One hidden turn or mirror swaps the rows below in pairs. Which row is each named row swapped with?
The rows were stretched afterwards, more along some directions than others.
rine: [-0.73, -0.83, -3.41,  0.83,  1.40, -0.79,  1.07, -0.24,  0.77, -0.84,
  1.78,  1.65,  1.21, -1.29,  2.21, -1.50]
Metuf: [-0.95, -5.39, -2.43,  0.24,  0.99, -0.95, -2.26,  0.21,  1.10, -1.86,
  2.12,  0.92, -1.44,  0.28,  1.19, -0.07]
Dek: [-1.24, -3.75, -2.32,  0.42,  0.94,  0.36, -0.72,  1.17,  0.40, -1.28,
  3.66,  0.47,  0.73,  0.50,  1.87, -0.46]
neton: [-0.73, -4.54, -1.32,  1.10,  2.58, -1.82, -0.18, -2.29, -2.90, -1.62,
  0.36,  3.86,  0.14,  0.30,  0.41,  0.35]
lubam: [-0.45, -1.88, -2.18, -0.01,  0.01,  0.90,  0.19, -0.59, -0.17, -0.85,
  2.43,  1.31, -0.83,  0.43,  1.39,  2.47]
lano: [-1.52, -3.78, -3.33,  0.04,  0.88, -1.18,  1.34, -1.02, -1.72, -1.57,
  1.34,  0.90,  0.92, -0.33,  3.18,  0.19]
ran: [ 1.61, -0.99, -2.57, -0.29,  0.90, -2.26,  0.24, -2.22, -1.36,  0.44,
  0.46,  1.21,  0.55, -1.92,  1.81, -1.90]
nar: [-0.67, -1.41, -2.20, -0.17,  0.08, -1.34,  0.00,  0.59, -0.11, -0.26,
  2.21,  2.53, -0.08, -1.02, -0.66,  1.95]
vap: [-0.40, -5.43, -3.29, -0.01,  0.28,  0.11, -1.87,  0.10,  1.12, -1.41,
  2.05,  0.87, -1.17,  0.65,  1.83, -0.01]
febi: [ 1.59, -1.30, -3.01, -0.81,  1.75, -1.35,  0.05, -2.57, -1.52,  0.59,
  1.26,  2.14, -0.29, -1.02,  1.75, -0.79]
Doz: [ 0.80, -0.41, -2.52, -1.13,  1.81, -2.11,  0.40, -2.27, -1.04, -0.07,
  1.86,  1.67, -0.12, -1.15,  1.91, -2.02]
pufep: [-0.06, -1.10, -1.67,  0.88,  2.12, -1.24, -1.02, -0.97,  0.47, -0.23,
  1.59,  2.53, -0.83, -0.03,  0.92,  2.42]
beku: [ 0.65, -0.99, -2.52, -1.06,  1.91, -2.47,  0.47, -2.48, -1.17,  0.44,
  0.44,  2.28,  0.31, -1.08,  1.71, -0.82]
miko: [-0.80, -5.32, -1.96,  0.29, -0.04, -0.15, -2.13,  1.04,  0.08, -1.38,
  2.46,  1.06, -1.17,  0.28,  0.41, -0.79]
med: [ 1.10, -1.70, -0.43,  0.81,  2.15, -1.18, -0.15,  1.50, -0.86, -0.22,
  2.86,  1.01, -0.12, -0.06, -1.65, -1.43]
Zaruf: [ 0.81, -1.42, -0.04,  0.92,  2.10, -1.52, -0.04,  1.22, -0.66, -0.37,
  2.56,  0.45,  0.34,  0.04, -1.73, -1.02]
Lurav: [-1.01, -5.47, -3.24,  0.30,  0.98, -1.46, -1.06, -1.61, -1.72, -1.97,
  1.21,  0.28, -1.30, -0.21,  3.11, -0.52]
sul: [-0.53, -3.95, -2.43,  1.59,  1.48,  1.60, -1.38,  0.80,  0.32, -1.88,
  3.17,  1.29, -0.29,  1.04,  1.19,  0.53]
fiv: [ 0.61, -1.90, -0.86,  0.01,  2.60, -1.84, -0.72,  0.83,  0.47, -0.60,
  3.02,  1.06,  0.09, -0.05, -0.92, -2.53]
Getak: [-1.70, -1.37, -1.87, -0.93,  1.17, -2.29, -0.43,  0.10,  1.71, -0.45,
  2.79,  3.29,  0.08, -0.62, -0.11,  0.20]
fon: [-3.03, -4.20, -1.43, -0.07,  2.48, -2.52, -0.85, -0.17, -1.06, -1.87,
  0.64,  1.87, -0.36,  0.62,  1.15, -1.22]
nup: [-0.68, -1.17, -1.65,  1.11,  0.42, -0.20, -0.84, -0.43,  0.69, -1.52,
  1.93,  3.09, -0.53,  0.11, -0.44,  1.99]
Nedab: [ 0.49, -2.07, -1.07,  0.55,  2.83, -1.85,  0.09,  1.83, -0.11, -0.34,
  3.08,  1.60, -0.15, -0.08, -1.53, -1.65]
Fekoz: [ 0.46, -0.43, -1.83, -1.19,  1.44, -2.36,  0.26, -2.33, -1.38,  0.53,
  0.75,  1.78,  0.26, -1.34,  1.61, -1.37]
nelup: [-1.49, -4.07, -0.36,  0.43,  2.01, -2.03,  0.52, -0.41, -3.33, -0.90,
  0.54,  2.44,  0.52, -0.24, -0.60, -0.11]
tesum: [ 1.32, -1.03, -2.68, -0.82,  1.61, -1.83,  0.25, -2.46, -1.46,  0.47,
  0.72,  1.64,  0.15, -1.23,  1.83, -0.77]
bebo: [ 1.14, -4.88, -2.61,  1.62,  1.84, -2.44, -1.48,  0.43, -0.22, -1.18,
  1.51,  2.13, -0.62, -0.54, -0.71, -2.16]
nur: [ 1.34, -2.72, -2.12,  1.32,  2.43, -1.03, -0.36,  1.81,  0.44, -0.55,
  2.55,  1.18,  0.24,  0.02, -0.98, -2.29]
lukid: [ 1.84, -2.05, -1.63,  1.69,  2.22, -1.10, -0.49,  1.47, -0.49, -0.41,
  2.00,  1.43,  0.01, -0.16, -1.47, -1.22]
dazaz: [-0.99, -2.69, -2.70,  1.28,  0.48, -0.67,  0.77, -0.42, -1.13, -2.02,
  0.78,  1.13,  0.89, -1.21,  2.68, -0.16]
dunot: [ 0.24, -5.34, -2.26,  1.27,  2.05, -3.35, -2.07,  0.53, -0.42, -1.09,
  1.52,  1.74,  0.04, -0.53, -0.32, -2.52]
pova: [ 2.08, -0.79, -2.30,  0.12,  1.35, -1.65,  0.32, -2.23, -1.71,  0.66,
  0.15,  1.88,  0.61, -1.95,  1.32, -1.12]
vaga: [-0.12, -4.41, -2.49,  0.81,  0.84, -1.52, -1.00, -2.71, -2.77, -1.68,
  0.69,  0.87, -0.54, -0.55,  2.77,  0.77]
fuga: [-2.32, -3.28, -0.50,  0.04,  1.49, -2.12,  0.30, -1.05, -2.39, -1.15,
 -0.51,  3.67, -0.31, -0.26,  0.66, -1.14]
vimup: [ 0.84, -1.22, -2.04, -1.27,  2.36, -2.24,  0.66, -2.34, -1.04,  0.79,
  0.97,  1.55,  0.12, -1.46,  2.06, -2.22]
nok: [-0.68, -3.09, -0.36,  1.53,  3.74, -0.91, -0.37, -1.49, -3.31, -0.69,
  1.06,  3.09, -0.92,  1.18,  1.04,  0.26]
zanu: [-1.52, -1.57, -1.90, -0.80,  1.14, -2.32,  0.73,  1.01, -0.10, -0.04,
  3.58,  2.81,  0.23, -1.68,  0.63, -0.21]
Rolor: [ 0.00, -0.72, -2.88,  0.74,  1.06, -0.81,  0.73, -1.12,  0.33, -0.67,
  0.97,  1.77,  1.65, -0.91,  1.95, -1.43]
zod: [ 0.54, -1.49, -0.21,  0.57,  2.14, -1.47,  0.06,  1.71, -0.53, -0.12,
  2.89,  1.67, -0.35, -0.03, -1.95, -1.59]
Tov: [-1.69, -2.97, -2.34, -0.06,  1.24, -0.36,  0.75, -1.23, -2.39, -1.43,
  2.37,  1.49,  0.33,  0.51,  3.40, -0.46]
baf: [-2.63, -3.32, -0.74,  0.01,  2.84, -2.98,  0.69, -0.79, -2.19, -1.55,
  1.40,  3.06, -0.07,  0.42,  0.19, -1.37]
fimo: [-1.15, -3.87, -2.10,  0.24,  0.51, -0.42,  0.92, -0.99, -2.57, -1.45,
  1.66,  0.59,  0.17,  0.39,  2.90, -0.48]
zik: [ 0.10, -5.95, -3.25,  1.20,  0.81, -0.46, -2.52,  0.44, -0.43, -1.80,
  1.42,  2.34, -0.93, -0.20,  1.27, -1.03]
Moleg: [ 0.66, -1.17, -1.16,  0.23,  2.28, -1.78, -0.36,  1.64,  0.03, -0.11,
  3.34,  0.84, -0.34,  0.52, -0.87, -1.80]
dodu: [-0.53, -5.52, -0.94,  0.21,  1.54, -0.71, -0.79, -1.72, -3.35, -1.18,
  0.94,  1.65, -0.77,  1.33,  1.11,  0.63]
nuzu: [-1.32, -2.24, -2.44,  0.06,  1.12, -2.21,  0.43,  1.42,  0.96, -0.73,
  1.99,  4.00,  0.10, -0.68, -0.36,  0.92]

bebo is swapped with Rolor
dunot is swapped with rine
sul is swapped with vaga
nup is swapped with neton
dazaz is swapped with zik
fiv is swapped with Doz
lubam is swapped with dodu
tesum is swapped with med

